rotation ticks, each row followed by its count of ticks
The counts run from 0 to 197.
[-26.6 -21.2  18.6  -2.9  18.9  19.7 -15.3  27.1 -17.7 -38.4   9.9   0.8
  12.5 -10.5 -26.4  -1.1  10.0  -9.4  16.8  15.7 -11.9  12.3   8.1 -52.0
  -3.6  11.2  -6.2  23.6 -24.8 -13.8   1.6  33.7   6.8   6.1  -6.2  13.8
  -1.4 -21.8  18.7 -34.0 -23.2  15.8  32.8  -1.2  -7.5   2.1 -30.9 -17.8
  13.0 -59.7  11.2   5.9 -29.4  21.4 -35.5  -2.7  16.1  25.1   1.2 -13.8
  19.6]  88
[-24.0 -20.4  40.7  -5.9  11.3  -4.1 -34.4  -8.2   5.1 -15.4 -10.9  11.4
 -25.6  22.9  14.9  25.8  15.5   9.6  30.5 -27.4  -4.3  32.0   2.7 -25.3
  -3.5 -18.4  -0.5 -21.8 -14.3 -19.0  12.3  -7.0  39.0   0.2 -13.6  25.7
   6.2 -20.0 -47.1  -9.2   9.3   6.3 -10.0  14.3   2.3 -17.1  20.4  13.5
  11.8  -0.7  10.7 -36.3 -54.5  -3.5 -48.2 -14.5   2.0 -18.7   6.7 -18.5
  17.6]  7
[-14.4 -25.8   1.0 -21.5 -21.3   7.5 -31.9  12.9   3.8  11.7  -4.2   4.6
  -8.3   4.3  15.2   7.2  24.3  41.6  15.6 -14.9  -2.1   5.0  -7.4 -29.5
 -18.7 -36.0  14.5   7.9 -11.0  12.3  -1.6 -15.0   7.3  45.7  10.1  21.2
 -49.8 -25.0 -12.8 -44.9   8.0  13.0 -35.4  31.3  13.9  -2.5   3.8 -11.7
   6.7 -10.3  32.4 -29.7 -30.7  -8.2   0.4 -24.9  36.2   2.4  19.5   1.1
 -12.8]  1
[-31.0 -24.4  36.8  28.3  27.1 -12.2 -11.3  42.7  -7.9 -11.0  14.8  -2.8
   2.6   3.7  20.6   6.0  13.3   9.3  26.0  35.1 -20.1  -0.8   8.3 -38.8
  -8.1 -14.6  25.6   4.5 -19.5 -17.7  34.1   5.7  46.3   8.0   9.2   5.8
  24.2 -24.8 -20.6 -27.1  -6.4  -1.2 -10.2 -18.4  -9.3  -0.8 -14.7 -19.6
  11.3 -13.7  17.7  12.6 -17.2   7.3 -49.5   7.5 -11.5 -17.8  -7.5 -29.7
   3.8]  29
[-31.3 -31.3  14.3  26.3  -8.0  13.2 -25.0 -15.9 -18.7   9.9   4.7  16.2
 -19.2  -5.4  29.6   1.6 -18.3  24.9  -1.4 -33.6   1.0 -14.9  25.3   0.5
   0.2  -8.0  20.2  34.0  10.7   3.4 -25.4  -4.4  34.3   3.3 -19.5 -35.9
  19.2  -6.5   2.0  -3.9 -28.5  -9.0 -26.2 -21.0  -9.2  41.6 -10.7   2.5
 -13.8 -20.0  12.7  14.2 -37.9   8.8 -15.9 -27.5  14.0   0.3 -11.0  -3.7
 -15.9]  100
[-16.5 -45.5  31.4   3.9 -16.3  13.8 -18.0   0.7   3.8  42.0 -44.1  18.2
 -20.2   7.3  22.7  11.2   1.0  17.1   3.5  -6.1 -10.4   6.9  10.7  -3.3
   0.5 -43.2  -4.9  19.8   7.3   2.7  -7.9 -12.9  33.7  19.9  -9.3  -2.3
 -30.5 -24.6  -8.5 -35.6 -38.4  15.1  -9.2  18.5  -9.5 -20.8   5.6  -6.7
   2.7 -33.2   8.6 -23.1 -14.8   7.4   0.3 -39.9   0.3 -23.1  20.2 -14.3
  -2.6]  138
[-12.3  -8.3  35.1 -15.8   9.8   3.3 -26.9  41.7  -9.5 -12.0  28.2  12.0
  31.0 -15.6   2.0 -19.5  27.4   9.6  61.6  10.9   1.9 -13.5   9.4 -35.5
  -2.0  -9.6  -7.7  -2.4 -18.2  16.3   6.5   3.3   0.8 -16.5  24.7  51.0
  -9.7  11.7  13.0  -6.7 -13.1 -17.1   1.3   0.1   5.3  20.9 -28.3 -37.4
  -3.8 -24.7  -2.7  18.2 -10.6 -25.4 -11.2 -15.1  23.0  -8.3  19.2 -34.2
   5.8]  82
[ -8.5 -18.6  22.0  11.9  -8.4  20.4 -14.9  -3.5 -13.9 -48.5  18.9 -20.7
  12.7  11.0 -20.2   5.9  17.2 -11.8  17.0  25.3  10.7  17.5 -11.8  -8.7
  -8.3  28.5  20.1  11.4 -25.1  -6.1  -1.7  -5.0   7.2  20.4   0.4  38.4
  13.1  16.9 -35.5 -17.3  40.8  23.7  25.9 -27.1 -45.0  24.1  -5.2  12.6
  18.8 -44.3  37.6  -1.1 -22.7  16.3 -33.0  -1.0  14.1  11.7  -4.3   1.5
  -5.7]  155
[ -9.9 -37.5  47.2   4.2 -11.5  -1.5 -14.5  22.0 -17.0  24.7 -31.1  -8.5
 -35.3 -21.7  16.3 -12.8  -2.7  -5.9   8.2  26.3  -0.2 -24.7  19.6   8.5
  -1.4  -9.7   1.0   9.4 -21.1   4.6 -20.6  13.3  32.9  -8.8   9.3  23.1
  -7.8   3.1  -1.7 -14.2 -48.9   0.4  11.6  -8.1 -16.1  17.5  -5.5 -17.2
   6.6 -53.2  -0.2   9.4  -4.8  14.7 -16.0 -18.6  -1.9 -32.6  -3.6 -18.2
 -17.3]  49
[-29.8  -2.7  13.8 -24.2 -24.9   4.6 -35.3  12.7   7.8 -20.6  42.0  -3.8
  31.9   3.5 -12.3   5.1  32.0  26.2  62.6 -28.2  18.4  17.0   4.3 -17.8
  -5.7  10.2  -2.8   6.0  -1.2  20.4  27.5 -25.4  -9.3  24.4   5.6  33.9
 -24.5   1.2 -30.4  16.3  27.9  -6.8 -20.3  -2.4   4.4  21.5 -23.4  12.5
 -17.6 -39.9   8.8  -0.7 -14.5  -3.4  -8.5 -21.6  11.8 -12.6  28.3  12.9
  -2.0]  194
[-35.6 -55.2   6.3  11.4   6.6  -3.1 -37.5  -4.0 -21.6 -10.0  11.5  11.5
 -30.3  18.3  19.5   4.8   3.0  38.3  -3.6 -34.3  -1.3   1.6  27.0 -20.2
  -0.5 -27.9  14.7  -6.9 -16.0   3.2  14.1   9.5  45.1  -5.5   2.1  -9.7
   1.2 -18.4  -1.5   0.7 -19.3 -25.6 -26.2  -2.3  -3.8  18.2 -14.7 -12.3
  -0.5   8.5  19.0  12.1 -36.2  10.2  -5.0 -46.4  43.4   0.4  -6.1  -5.4
  -8.8]  54
[-65.4 -28.2  12.0  -5.7  11.0 -19.7 -21.2  20.5   9.0   5.6  33.3  24.9
  13.5  -3.3  13.8  19.0  17.7  29.7  14.0 -25.2   1.3  11.8  19.5 -13.7
  -8.7  -4.0  16.4   1.0 -18.6  -3.7  26.9  -6.0   0.5   9.0  17.6 -16.3
  -2.0 -14.8  -7.2 -14.7  -8.5 -31.5 -12.1 -11.0  11.9  23.4 -48.6  10.8
   0.5 -36.3 -10.8   6.7  19.3 -12.5  -6.2 -41.8  25.8  -1.5  13.1 -18.4
 -20.2]  61
[ -1.4   0.5  17.6 -13.6  -6.4  13.9 -30.4  10.6 -15.9 -32.0   1.9 -13.6
  -1.4 -26.8 -26.1 -10.7   6.6 -12.8  27.5  -4.8  17.3   1.4 -12.5 -19.4
   1.8   4.0   0.4  19.4  -7.6  -3.3 -33.3   4.4  -5.2  11.3  -3.6  43.3
 -15.3  -5.5  -6.7 -28.6   8.2  25.4  23.5   2.1 -17.7  22.1   6.9  -6.5
  16.8 -50.9  18.3 -14.8 -57.8  -3.7 -46.0  21.4  43.8   2.0   4.5  -6.4
   0.4]  44
[-10.5  -5.8  14.4 -13.1 -18.6  -1.1 -27.9  19.0  -8.1 -30.8  11.2 -19.5
  -6.4   2.3 -24.6  -5.2  22.9  16.7  26.8 -33.4   7.1  17.3  -3.6 -42.1
 -12.6  19.3 -23.2  16.4 -28.1  13.0  -2.3   5.0 -11.2  22.4  -3.9  54.9
 -47.8 -21.8 -13.4 -10.8   4.8   1.1  -3.7  22.0   2.5   4.5  -5.8 -11.5
  10.0 -34.9  19.7  -7.4 -38.5  19.3 -14.4  -3.5  44.6  -1.9  16.6  18.3
  10.3]  90
[  2.4 -33.0  34.2  43.2 -24.4  -1.4   5.1  43.1  -5.6  15.0  -5.7 -22.8
  -4.3   1.6  10.3 -20.4   3.9  16.9  12.1  26.3  -4.3 -34.2  15.8  -6.2
  -3.3   1.8  13.6  39.7   0.6  25.9  -5.8 -16.1  18.7  29.9  11.9  15.8
 -20.0  -7.2  -8.1 -30.3 -36.8  -3.3 -12.0 -31.4 -22.8  26.3 -15.6 -19.8
  -5.1 -44.3  14.4  31.7   6.6  25.6  -4.2  -6.5 -14.7 -35.9  12.9   7.5
  -7.4]  160
[-19.5   1.4  38.0  -5.4 -11.1 -16.0 -24.4  22.9 -18.1 -24.6   1.5 -22.5
 -28.5 -14.7   4.3  -1.6  19.7  -6.0  42.7   3.6   8.9   9.4  16.8  -4.8
 -18.5  20.5  -7.9  -6.5 -29.2 -18.4  14.9  18.6  27.2  -1.3  -8.1  30.8
  19.8  -0.1 -48.8   9.4  10.2  -0.6  -1.8  -2.5   4.6  17.3   8.5   3.1
   9.3 -51.8   5.7 -14.2 -33.8  10.0 -62.0  21.8  -3.2 -32.6  -0.7  -8.3
  -3.2]  96
[-11.6 -24.3  14.5   1.5 -32.4  -0.4 -12.2   1.7   8.7  36.5 -11.9   3.4
 -33.7  10.9  17.1   2.6  13.7  28.6 -11.2 -36.0  -9.4  21.3   7.4   3.6
 -18.2 -16.1 -11.3  28.3 -22.3  -6.8  -7.2 -13.0  -0.5  20.8 -17.2   2.2
 -49.5 -25.4 -18.1 -12.9 -21.5  -9.8 -26.2  17.5  -1.3 -18.6   1.5   0.6
  12.6 -37.9  18.1 -18.8 -15.3  35.9   3.1 -29.7  35.1 -18.7  21.5   0.9
 -22.8]  92
[-52.4 -25.2   7.1 -31.1  -2.1  -2.2 -31.4  12.3   3.7   6.7  34.2  35.9
  22.9   7.7   8.7  21.9  22.3  36.5  29.8 -24.3   8.9  31.6  14.9 -13.4
 -11.7 -19.8  14.4  -6.6 -12.9 -10.8  32.2 -10.9  13.5  10.2   1.5  -4.9
  -3.0  -0.2 -23.7  -0.9  21.9  -9.9 -22.7  -7.6   6.8 -18.1 -33.7  -2.2
  -1.0 -21.7   2.9  -5.0   4.2 -10.1  -3.6 -51.2  16.4  -8.0  33.0 -27.7
 -16.6]  60
[  5.1 -25.1  30.5 -10.6  21.4  44.5 -29.5   2.7 -24.9  21.8  10.7  34.5
  16.0  -6.8  17.8 -13.0   2.0  11.3  38.8  26.1  -8.7   1.9   5.7 -19.8
   2.7 -52.8  12.1  33.4  12.4   5.4  -4.7 -14.6  28.0  -6.8  -8.7   6.2
   9.6  11.7  23.4 -21.6  -8.4  15.4  -8.3 -24.3 -21.1 -21.4 -18.7 -34.8
  -0.1 -13.7  26.0  18.5 -28.8 -11.4  -2.6 -36.0  -3.1   5.7  16.9 -39.0
 -15.2]  80
[-18.0 -31.8  34.1   8.8  21.9  23.8 -28.8 -17.9 -29.6   0.0  -3.8  28.9
 -12.6 -24.4  -8.0   1.6 -16.9   1.5  13.4 -28.3   2.2   3.4  29.4  -9.5
  26.4   1.9   2.7  37.4   4.2  -6.5 -19.0  -1.2  35.5 -12.0 -35.6 -17.1
  15.0   6.8  25.8   0.8 -33.7   3.5   7.4 -27.4 -16.0  -0.5 -30.8  -6.2
 -13.5 -36.5   0.1  34.3 -33.2   9.1 -18.8 -29.8  14.0 -17.7   1.2 -14.9
  12.0]  146
[ -9.8 -47.2  36.8  -5.3   9.6  16.8 -25.2  10.4 -24.7  24.9 -27.3  11.3
 -39.1 -19.1  18.0  -7.3   6.7   3.3   4.4  26.9  -5.1   5.1  20.4  13.3
  -7.7 -32.3   8.9  -8.3 -28.5 -14.5   3.4  15.6  60.2  -1.0   5.5  -1.2
  -0.1   3.3  -5.2 -22.5  -9.0  14.6   1.5 -10.0 -15.8 -30.4  -6.2 -23.1
  13.5 -33.8  17.9   1.0 -15.3  15.8  -7.8 -31.2  -2.0 -33.6   1.8 -29.6
 -25.1]  184
[ -2.6 -28.6  47.8  -7.1 -10.8  -0.8 -21.4  15.4 -15.8 -25.4 -13.0 -27.2
 -26.4   6.2   1.5  -1.3  17.8  -6.7  35.0  23.4   8.1   9.1   5.2   4.3
  -3.0   3.9  -3.3 -29.0 -27.5   7.0   9.9  22.3  45.7 -11.3   9.5  49.2
  17.8  13.7 -42.6   4.0   7.7  10.1  15.4  -1.0 -16.3  14.3  22.1 -13.5
  12.9 -30.2  13.8 -16.1 -34.7  12.8 -37.4   0.9   1.9 -23.1  -2.0  -9.5
   4.1]  51
[-35.2 -30.6  23.5   0.4  25.4 -15.3 -36.7  -3.0  -0.3 -16.5   1.0  33.0
 -32.9  17.3   5.5  23.3   4.0  25.7   6.9 -41.4  -4.5  26.3  12.5 -35.4
  -2.5 -26.5   7.5 -11.2  -8.3 -20.3  10.8  -4.0  40.3  -1.9  -3.8  -0.1
   2.9 -33.3 -22.4 -15.0  -1.2  -7.6 -19.9  12.2  17.7 -11.9  11.4  11.6
  14.5  15.2   6.3 -26.2 -48.9 -11.2 -41.3 -17.7  29.3  -7.9   0.0 -26.4
  10.5]  8
[ -8.3 -43.9  11.5  19.8  12.0 -11.6 -20.7  21.7  11.8  -2.0  11.7  27.6
  -1.7 -11.1 -23.1   0.3  -4.1  36.2  -9.1 -21.5  -4.8   4.0   2.2 -49.2
  13.6 -30.3  18.6  14.9  -8.2  -5.8  11.1 -34.5  15.2  26.9  18.1  16.0
 -31.7 -36.3  23.4 -49.5 -10.7  -3.1  -7.9   5.0  -7.3  -3.2 -35.9 -16.8
   7.0  -9.4   8.0  18.3 -18.1   5.5   2.9 -13.9  54.6 -36.6  10.1  -2.9
  -0.5]  113
[-33.1  13.6  30.0 -10.3 -17.3  -9.6  -7.2  -2.9  28.3  17.1  11.2  14.1
  10.4  35.3  15.3   8.7  22.6  18.3  23.0 -28.4   9.4  18.4   1.4  -3.5
 -14.6  -6.5 -13.3  11.2   1.6   6.3 -20.3 -30.5 -25.6 -11.0   1.9  26.4
 -26.0   0.2 -23.4  11.0   9.9 -43.5  -5.9  22.6  -5.5  32.6  14.6   6.7
  10.7 -15.1 -15.2 -31.7 -13.1 -28.3 -28.4 -20.6  33.2   9.0  18.5 -45.8
 -15.8]  39
[-36.3 -30.9  11.2  -3.0  10.7  34.7  -0.7  11.0 -15.9  -5.1 -13.1  12.1
   9.1   4.8  20.4  21.0   2.9  -8.7   7.8  33.2 -11.4  -0.5  -3.9 -22.0
 -20.3 -18.1  15.2  19.2 -13.8 -14.5 -14.6  10.8  25.2  21.1  -5.5 -16.8
   7.3 -16.3   2.2 -50.0 -15.8  29.1  14.3  -4.8 -14.3  16.3  -2.0  -1.7
  21.6 -35.9  37.4 -31.8 -36.7   2.5 -21.2 -24.6   8.2  42.8  -1.5 -31.6
 -13.8]  132
[-52.0 -42.1   7.4  -5.4   7.8 -13.7 -27.5   4.7  13.4  22.0  16.6  31.6
  10.0  -8.3  22.8  29.9   9.3  38.7   9.5  -9.6  12.6  -9.3  10.5  -0.3
  -2.1 -32.9  38.4  -2.3  -6.2   9.7   5.0 -31.5  11.3  13.3  32.8  -2.7
 -12.6  -3.9   2.6 -17.2  -3.3 -23.4 -12.0   4.4  -4.3  42.7 -17.2  10.4
  -7.7 -16.9  -2.7  -5.4  12.6 -32.7   7.0 -45.4  24.3  -4.3  10.2 -29.0
 -25.9]  106
[-18.8 -14.8  54.3  -1.9 -12.1  -5.8 -22.6   5.2   1.4 -12.1 -22.7 -11.7
 -21.0  23.6   3.6  13.5   9.9  -5.2  36.4   6.8   5.5  21.8  14.3 -10.1
  -5.7   1.1  -9.8 -14.1  -3.8   0.8   2.0  -1.1  41.3  -2.5 -15.8  32.8
   4.0  -6.1 -44.2  -1.5   0.1  13.9  14.0  10.9 -11.2  -7.0  28.4   8.1
   3.4 -28.8   3.8 -37.2 -37.0   4.9 -51.7  -3.0 -23.6  -9.2   5.4 -14.5
  22.5]  6
[-23.3  24.2  30.7 -21.9 -21.8 -11.5 -15.7  16.2  13.3  -8.0  24.2   7.3
  26.2  15.4   9.7   4.6  22.1  15.5  57.1 -24.0  14.7   7.0   7.1 -16.9
 -13.7   8.2 -11.2   5.1  -7.1   8.5 -17.1 -22.5 -21.2 -12.4   8.2  37.4
 -20.3  -0.5 -24.6  20.1   8.8 -26.1  -7.7  13.5  12.1  33.0  -0.4  -9.9
  -2.3 -31.9 -11.0 -16.1 -19.6 -18.3 -39.5  -5.5  25.6  -6.3  26.6 -39.9
  -3.6]  38
[-19.6  26.5  34.6 -24.2   0.6 -11.0 -18.2  38.5   1.3  -3.7  31.1   9.2
  35.6 -19.6  -2.7  -8.6  14.6   3.8  73.4  -0.6   8.1  -4.0   2.1 -32.0
 -10.3   7.8  -7.6  15.2  10.5   7.9  -2.8 -15.9 -12.5  -5.7  -3.4  30.4
  -7.5  -6.5 -10.7   2.9   2.3 -11.9  -7.0   2.1  18.3  13.7 -21.3 -13.9
   0.7 -48.0  -9.3  -2.9 -19.2 -19.5 -41.4   8.7   1.4 -17.7  22.6 -41.1
   7.9]  37
[-12.6 -33.2  29.0 -12.8   0.5  -7.6 -31.7   1.0 -19.7 -33.0   3.9 -13.4
 -27.3  19.0   9.2   5.9  31.7  15.4  18.5   0.1   4.2  25.0   6.3  -8.3
 -10.6 -12.7   7.0 -32.0 -34.0  -1.7  14.5  14.9  40.0  -8.4  12.6  42.3
  12.2   6.6 -49.8   9.4  28.6   1.8  -5.2   6.4  -6.1   0.6  22.6 -10.2
  10.3   2.7  23.8 -19.3 -39.4   1.5 -26.5 -19.5  17.4  -8.9  -5.8 -10.5
  -4.1]  52
